Each row has a name. Each piece below is followed by the name of the row it came from, unless a question asks for something else. Each question is about the rows just above it. Places in a row count from 0.

66; 160; 107; 100  <127>
80; 67; 18; 103  <113>
80; 105; 111; 80  <3>
75; 66; 160; 104  <83>
81; 139; 165; 101  <138>
The row with 66; 160; 104 is	<83>
The value that <3> holds more than once:	80
Which row holds 81; 139?	<138>

99; 60; 83; 170; 104; 56; 85; 153; 136; 129; 95; 118; 55; 57; 144; 78; 163; 79; 59; 135 = <120>
89; 44; 107; 95; 24; 52; 150; 45; 158; 57; 155; 149; 29; 49; 32; 84; 124; 131; 142; 102 = <181>
42; 68; 21; 23; 154; 78; 37; 47; 177; 78; 179; 70; 145; 72; 100; 161; 30; 167; 78; 119 = <172>
107; 143; 136; 83; 68; 135; 84; 98; 41; 136; 177; 70; 72; 161; 145; 100; 50; 159; 120; 20 = <188>
87; 172; 63; 167; 113; 140; 123; 19; 63; 139; 47; 60; 167; 80; 62; 167; 161; 77; 49; 59 = <27>
115; 83; 126; 144; 142; 148; 126; 68; 131; 68; 131; 171; 129; 175; 152; 74; 84; 67; 161; 165 = <121>
47; 40; 30; 137; 139; 151; 87; 79; 67; 103; 123; 85; 169; 148; 43; 62; 52; 150; 56; 32 = <20>
42; 67; 57; 85; 85; 24; 53; 162; 109; 117; 139; 105; 74; 100; 149; 32; 70; 91; 166; 110 = <51>
42; 68; 21; 23; 154; 78; 37; 47; 177; 78; 179; 173; 139; 163; 167; 136; 46; 149; 126; 26 = <13>
which: 70; 72; 161; 145; 100	<188>
The value that <172> holds more than once:	78
Table of tags by key:
145 -> K_91
104 -> K_301
105 -> K_190
67 -> K_596
68 -> K_858
24 -> K_791
Look up the entry of <188> at place 4 in the table:	K_858
The value that <51> holds more than once:	85

155; 91; 73; 112; 91; 108; 114; 163; 93  <73>
130; 91; 70; 108; 112; 73; 158; 91; 101  <11>
100; 99; 101; 100; 100; 100; 101; 99; 100  <79>
149; 133; 75; 171; 104; 138; 91; 150; 73  <40>
which: 149; 133; 75; 171	<40>
which: 155; 91; 73; 112; 91; 108	<73>
The row with 130; 91; 70; 108; 112 is	<11>
Which row holds 158; 91?	<11>

165; 24; 174; 25; 17; 25; 26; 185; 165; 25; 165; 173  <41>
102; 146; 88; 137; 148; 150; 131; 60; 76; 158; 152; 66  <82>
28; 169; 25; 32; 171; 174; 168; 32; 34; 169; 167; 32  <117>
Table of tags by key:
158 -> K_862
169 -> K_698
17 -> K_613
25 -> K_98
The tag of <41>, keyed by place 9:	K_98
which: 102; 146; 88; 137; 148; 150; 131; 60; 76; 158; 152; 66	<82>
28; 169; 25; 32; 171; 174; 168; 32; 34; 169; 167; 32 is in which row?	<117>
Where do 165; 24; 174; 25; 17; 25; 26; 185; 165; 25; 165; 173 appear?	<41>

100; 118; 115; 70; 150; 107 : <211>
99; 90; 119; 96; 104; 99 : <155>
117; 91; 70; 108; 106; 85 : <191>
108; 144; 86; 93; 119; 80 : <53>
75; 92; 102; 119; 124; 80 : <61>
94; 102; 87; 105; 107; 92 : <102>
92; 92; 119; 106; 107; 93 : <17>
78; 107; 119; 97; 116; 75 : <47>
98; 72; 96; 111; 91; 88 : <42>
109; 175; 85; 97; 124; 88 : <164>
79; 80; 120; 110; 106; 91 : <111>
95; 81; 115; 105; 105; 55 : <115>
Table of tags by key:
103 -> K_203
101 -> K_9
119 -> K_643
102 -> K_283
96 -> K_888
80 -> K_584
Join <61> by its entry at place 2:	K_283
which: 94; 102; 87; 105; 107; 92	<102>

129; 79; 169; 144; 189; 172 -> <78>
57; 57; 13; 76; 23; 57 -> <32>
57; 120; 13; 76; 32; 39 -> <35>
60; 10; 91; 53; 94; 76 -> <81>
Which value appears more than once in <32>?	57
key -> tag
10 -> K_959
95 -> K_51
53 -> K_47
9 -> K_377
57 -> K_957
52 -> K_462
94 -> K_968
The tag of <81>, keyed by place 1:	K_959
The row with 53; 94 is	<81>

132; 154; 74; 41; 130; 153; 187; 187; 55; 175; 55; 124; 101; 111; 53; 83; 175; 24; 78; 150; 85; 20; 100; 69; 88; 26 = <21>
49; 42; 86; 79; 14; 24; 30; 163; 73; 126; 28; 15; 151; 155; 141; 137; 62; 12; 38; 178; 21; 28; 97; 109; 21; 139 = <68>
150; 13; 34; 107; 30; 76; 109; 175; 81; 159; 53; 139; 106; 80; 64; 31; 80; 184; 99; 92; 101; 184; 23; 58; 109; 65 = <109>
63; 157; 38; 83; 59; 44; 146; 41; 45; 135; 116; 126; 73; 151; 171; 140; 60; 88; 122; 112; 138; 169; 130; 70; 186; 141 = <100>
42; 68; 72; 29; 58; 164; 170; 26; 31; 127; 79; 181; 42; 36; 161; 61; 11; 18; 43; 26; 89; 65; 79; 140; 29; 42 = <16>
51; 128; 163; 83; 149; 43; 64; 44; 146; 152; 110; 30; 110; 145; 141; 122; 44; 59; 71; 141; 150; 76; 137; 157; 20; 142 = <122>
which: 150; 13; 34; 107; 30; 76; 109; 175; 81; 159; 53; 139; 106; 80; 64; 31; 80; 184; 99; 92; 101; 184; 23; 58; 109; 65	<109>
which: 55; 175	<21>
Where do 79; 181; 42; 36; 161; 61; 11; 18; 43 appear?	<16>
Where do 171; 140; 60; 88; 122 appear?	<100>
Table of tags by key:
69 -> K_518
83 -> K_641
68 -> K_902
28 -> K_857
107 -> K_991
29 -> K_570
79 -> K_54
The tag of <16>, keyed by place 3:	K_570
which: 110; 145; 141; 122; 44; 59; 71; 141; 150; 76; 137	<122>
which: 132; 154; 74; 41; 130; 153; 187; 187; 55; 175; 55; 124; 101; 111; 53; 83; 175; 24; 78; 150; 85; 20; 100; 69; 88; 26	<21>

169; 113; 133; 81; 121 : <75>
95; 97; 105; 92; 105 : <52>
135; 146; 119; 50; 180 : <107>
43; 103; 66; 105; 98 : <57>
97; 105; 93; 92; 105 : <63>
Table of tags by key:
119 -> K_229
105 -> K_383
97 -> K_953
93 -> K_819
94 -> K_291
106 -> K_483
95 -> K_744
66 -> K_42
The tag of <52>, keyed by place 2:	K_383
97; 105; 92 is in which row?	<52>
The row with 97; 105; 93; 92; 105 is	<63>
Repeated in <52>:	105

47; 45; 45; 117 = <165>
53; 52; 54; 175 = <170>
45; 44; 44; 131 = <119>
54; 52; 56; 96 = <9>
44; 46; 43; 168 = <128>
48; 47; 48; 116 = <84>
45; 45; 42; 109 = <136>
45; 45; 43; 127 = <161>
46; 46; 45; 177 = <162>
52; 51; 53; 110 = <22>
48; 48; 48; 146 = <12>
The value that <161> holds more than once:	45
tags:
45 -> K_542
42 -> K_940
48 -> K_484
Look up the entry of <136> at place 2 in the table:	K_940

81; 104; 104; 112; 119; 78; 120; 78; 75; 116; 64; 131; 59; 57; 87; 97; 134; 91; 88; 88; 115; 63; 63; 87; 67; 50 = <112>
95; 77; 92; 104; 96; 93; 81; 72; 100; 95; 96; 96; 98; 112; 96; 81; 108; 90; 96; 80; 85; 123; 102; 68; 103; 92 = <30>
91; 108; 85; 109; 104; 128; 120; 141; 106; 89; 85; 100; 107; 107; 103; 107; 134; 118; 142; 84; 91; 117; 99; 131; 86; 93 = <152>
79; 119; 120; 100; 70; 62; 82; 51; 93; 117; 62; 142; 83; 76; 120; 70; 112; 68; 120; 77; 120; 137; 83; 108; 72; 43 = <159>
81; 104; 104; 112; 119; 78; 120; 78; 75; 116; 64; 131; 59; 57; 87; 97; 134; 91; 88; 88; 132; 127; 63; 87; 67; 50 = <91>
83; 106; 106; 112; 111; 77; 114; 75; 78; 118; 63; 133; 61; 57; 90; 89; 129; 87; 93; 91; 132; 130; 67; 89; 67; 48 = <59>
Which row holds 95; 77; 92; 104; 96; 93; 81; 72; 100; 95; 96; 96; 98; 112; 96; 81; 108; 90; 96; 80; 85; 123; 102; 68; 103; 92?	<30>
tags:
110 -> K_813
112 -> K_327
63 -> K_688
109 -> K_547
113 -> K_189
Join <91> by its entry at place 3:	K_327
which: 81; 104; 104; 112; 119; 78; 120; 78; 75; 116; 64; 131; 59; 57; 87; 97; 134; 91; 88; 88; 132; 127; 63; 87; 67; 50	<91>
which: 81; 104; 104; 112; 119; 78; 120; 78; 75; 116; 64; 131; 59; 57; 87; 97; 134; 91; 88; 88; 115; 63; 63; 87; 67; 50	<112>
Which row holds 134; 118?	<152>

51; 40; 164; 40; 40 : <130>
106; 53; 77; 141; 43 : <93>
51; 57; 164; 40; 100 : <10>
98; 66; 74; 111; 74 : <38>
Which value appears more than once in <130>?	40
tags:
111 -> K_978
65 -> K_994
66 -> K_788
67 -> K_257
57 -> K_226
112 -> K_202
The tag of <38>, keyed by place 1:	K_788

132; 113; 100; 167; 57; 106; 69; 158; 80; 119; 105; 93; 67; 125; 129; 118; 108; 76; 52; 92; 104; 91; 121; 128; 105; 84; 46; 128; 162; 92; 64; 61; 40; 126; 147; 114; 100; 76; 63; 91; 141; 106; 20; 122; 76; 38; 56; 117; 116; 89; 147; 156; 72  <72>
93; 76; 101; 144; 88; 62; 85; 186; 47; 169; 93; 61; 107; 110; 130; 103; 121; 87; 73; 109; 115; 139; 143; 154; 65; 154; 51; 119; 121; 73; 66; 73; 79; 184; 117; 121; 99; 63; 87; 128; 96; 75; 58; 75; 80; 83; 50; 67; 122; 97; 117; 136; 138  <142>
116; 117; 129; 112; 30; 167; 86; 102; 111; 29; 92; 93; 76; 124; 97; 137; 103; 65; 82; 85; 96; 44; 70; 111; 107; 43; 81; 122; 123; 96; 69; 100; 49; 74; 145; 108; 105; 134; 70; 51; 129; 126; 28; 153; 75; 49; 47; 97; 121; 92; 143; 159; 93  <135>
116; 117; 129; 112; 30; 167; 86; 102; 111; 81; 92; 93; 76; 124; 97; 137; 103; 65; 82; 85; 96; 44; 70; 111; 81; 43; 81; 122; 123; 96; 69; 100; 49; 170; 145; 108; 105; 134; 70; 51; 129; 126; 28; 153; 75; 49; 47; 97; 121; 92; 143; 159; 93  <126>
116; 117; 129; 112; 30; 167; 86; 102; 111; 29; 92; 93; 76; 124; 97; 137; 103; 65; 82; 85; 96; 44; 70; 111; 107; 43; 81; 122; 123; 96; 69; 100; 49; 74; 145; 108; 105; 134; 70; 51; 129; 126; 28; 153; 95; 34; 98; 157; 85; 84; 121; 111; 49  <110>
key -> tag
76 -> K_78
128 -> K_821
122 -> K_785
114 -> K_853
The tag of <72>, keyed by place 27:	K_821
Where do 93; 76; 101; 144; 88; 62; 85; 186; 47; 169; 93; 61; 107; 110; 130; 103; 121; 87; 73; 109; 115; 139; 143; 154; 65; 154; 51; 119; 121; 73; 66; 73; 79; 184; 117; 121; 99; 63; 87; 128; 96; 75; 58; 75; 80; 83; 50; 67; 122; 97; 117; 136; 138 appear?	<142>

38; 43; 173; 172; 115; 130; 69; 172; 64; 140; 167; 89; 33; 130; 83; 107; 57; 129; 87; 122; 37; 108; 49; 118; 145; 100; 29; 142; 25; 64; 30; 36; 83; 55; 90; 150; 115; 174; 78; 165; 151; 34; 41; 108; 38; 71; 108; 75 -> <56>
50; 39; 85; 148; 57; 117; 114; 110; 133; 64; 46; 61; 69; 170; 55; 70; 95; 82; 103; 55; 44; 166; 143; 110; 167; 109; 155; 120; 116; 88; 143; 135; 114; 55; 172; 92; 139; 133; 118; 49; 48; 110; 59; 70; 152; 149; 39; 117 -> <88>
91; 173; 131; 136; 121; 54; 119; 105; 59; 79; 113; 171; 88; 45; 122; 82; 140; 73; 79; 113; 120; 38; 68; 79; 153; 158; 146; 136; 117; 128; 143; 75; 39; 164; 88; 82; 44; 121; 125; 24; 120; 145; 82; 24; 105; 81; 92; 123 -> <202>
107; 127; 169; 70; 53; 45; 94; 128; 88; 82; 55; 147; 37; 164; 133; 128; 174; 60; 123; 81; 158; 55; 124; 143; 50; 94; 108; 158; 108; 141; 42; 166; 34; 59; 121; 80; 27; 73; 124; 76; 148; 155; 143; 35; 170; 108; 176; 40 -> <209>
34; 175; 68; 30; 25; 151; 66; 118; 131; 67; 128; 134; 162; 45; 150; 149; 110; 46; 28; 28; 114; 74; 90; 133; 144; 135; 84; 135; 150; 96; 140; 128; 149; 70; 154; 84; 113; 176; 54; 144; 132; 110; 44; 140; 82; 93; 73; 50 -> <101>
55; 99; 75; 146; 136; 121; 133; 168; 170; 146; 67; 147; 155; 168; 105; 162; 58; 54; 155; 148; 90; 74; 50; 46; 41; 27; 152; 78; 83; 93; 120; 84; 103; 175; 59; 146; 80; 24; 70; 121; 173; 117; 105; 110; 72; 97; 99; 70 -> <74>
132; 80; 98; 95; 147; 103; 173; 171; 146; 83; 123; 78; 110; 51; 85; 32; 140; 66; 102; 136; 145; 139; 81; 159; 33; 88; 136; 173; 164; 36; 29; 165; 91; 141; 134; 38; 140; 70; 157; 86; 41; 111; 169; 68; 30; 117; 43; 86 -> <178>
91; 144; 83; 113; 125; 107; 60; 90; 169; 71; 56; 137; 161; 114; 86; 40; 58; 37; 151; 81; 161; 175; 44; 84; 46; 111; 57; 151; 134; 119; 99; 58; 126; 161; 123; 91; 52; 56; 53; 72; 117; 49; 96; 129; 120; 29; 68; 40 -> <60>
141; 123; 82; 162; 135; 26; 70; 71; 161; 81; 106; 170; 154; 87; 146; 46; 126; 55; 70; 160; 125; 117; 96; 131; 144; 127; 110; 86; 71; 111; 153; 123; 127; 60; 164; 145; 28; 166; 26; 137; 152; 133; 49; 115; 78; 114; 125; 113 -> <125>
132; 80; 98; 95; 147; 103; 173; 171; 146; 83; 123; 78; 110; 51; 85; 32; 140; 66; 102; 136; 145; 139; 81; 159; 33; 88; 136; 173; 164; 36; 29; 165; 156; 151; 83; 74; 139; 56; 173; 84; 89; 55; 166; 154; 70; 171; 138; 171 -> <214>
144; 131; 127; 56; 98; 97; 121; 172; 78; 96; 28; 165; 133; 48; 30; 59; 40; 160; 126; 104; 70; 34; 164; 97; 139; 120; 50; 96; 168; 102; 78; 56; 102; 165; 152; 50; 90; 133; 110; 100; 94; 106; 24; 133; 58; 86; 151; 98 -> <6>
110; 45; 85; 148; 57; 117; 114; 110; 133; 64; 46; 61; 69; 170; 55; 70; 95; 82; 103; 55; 44; 166; 143; 110; 167; 109; 155; 120; 116; 88; 143; 135; 60; 145; 78; 58; 88; 156; 126; 91; 140; 102; 113; 80; 160; 70; 153; 109 -> <212>
The row with 50; 39; 85; 148; 57; 117; 114; 110; 133; 64; 46; 61; 69; 170; 55; 70; 95; 82; 103; 55; 44; 166; 143; 110; 167; 109; 155; 120; 116; 88; 143; 135; 114; 55; 172; 92; 139; 133; 118; 49; 48; 110; 59; 70; 152; 149; 39; 117 is	<88>
110; 44 is in which row?	<101>

65; 67; 62; 128; 126; 81; 67 = <26>
64; 64; 151; 151; 153; 151; 57 = <46>
57; 58; 65; 160; 165; 51; 52 = <95>
68; 70; 63; 129; 131; 84; 75 = <150>
73; 76; 64; 124; 131; 96; 84 = <87>
60; 60; 64; 130; 119; 63; 59 = <65>
The value that <26> holds more than once:	67
Repeated in <65>:	60
The row with 64; 64; 151; 151; 153; 151; 57 is	<46>
key -> tag
84 -> K_241
96 -> K_305
131 -> K_694
Join <150> by its entry at place 5:	K_241

79; 98; 75; 105; 88; 105; 103; 92; 82  <141>
99; 98; 95; 99; 101; 101; 102; 98; 100  <62>
104; 100; 107; 97; 105; 102; 104; 105; 100  <55>
30; 97; 11; 124; 160; 94; 96; 80; 40  <48>
109; 109; 23; 122; 155; 94; 87; 155; 44  <5>
109; 102; 120; 94; 88; 103; 105; 105; 108  <146>
Where do 109; 102 appear?	<146>
The value that <141> holds more than once:	105
which: 160; 94; 96; 80	<48>
88; 103; 105 is in which row?	<146>
which: 109; 109; 23; 122; 155; 94; 87; 155; 44	<5>
tags:
30 -> K_333
104 -> K_114
87 -> K_36
96 -> K_911
105 -> K_929
102 -> K_644
The tag of <48>, keyed by place 6:	K_911
which: 104; 100; 107; 97; 105; 102; 104; 105; 100	<55>

53; 107; 55; 52; 51; 61; 133; 113; 48; 48; 125; 57; 58; 54; 113; 145; 63; 123 = <39>
68; 165; 66; 68; 70; 63; 145; 158; 82; 73; 146; 65; 65; 66; 158; 133; 62; 152 = <7>
58; 147; 59; 57; 57; 63; 149; 147; 55; 53; 146; 60; 61; 58; 151; 146; 64; 145 = <153>
57; 59; 56; 53; 52; 62; 159; 158; 45; 46; 155; 57; 58; 55; 164; 154; 63; 153 = <49>
60; 114; 59; 58; 59; 60; 128; 118; 67; 60; 122; 59; 60; 58; 114; 136; 61; 126 = <134>
62; 127; 62; 61; 63; 62; 132; 128; 72; 65; 128; 61; 62; 61; 125; 134; 62; 132 = <67>
Which row holds 57; 57; 63; 149; 147; 55; 53; 146; 60; 61?	<153>
which: 58; 147; 59; 57; 57; 63; 149; 147; 55; 53; 146; 60; 61; 58; 151; 146; 64; 145	<153>
Which row holds 53; 107; 55; 52; 51; 61; 133; 113; 48; 48; 125; 57; 58; 54; 113; 145; 63; 123?	<39>
The row with 146; 60; 61 is	<153>
tags:
134 -> K_827
133 -> K_999
160 -> K_764
62 -> K_681
159 -> K_770
132 -> K_804
61 -> K_590
Join <39> by its entry at place 6:	K_999
which: 60; 114; 59; 58; 59; 60; 128; 118; 67; 60; 122; 59; 60; 58; 114; 136; 61; 126	<134>

122; 152; 143; 73; 119; 126; 129; 125  <116>
90; 171; 148; 73; 102; 89; 102; 26  <106>
143; 102; 119; 126; 129; 125; 78; 159  <69>
122; 152; 143; 104; 119; 126; 129; 125  <105>
which: 143; 104; 119; 126; 129; 125	<105>
Repeated in <106>:	102

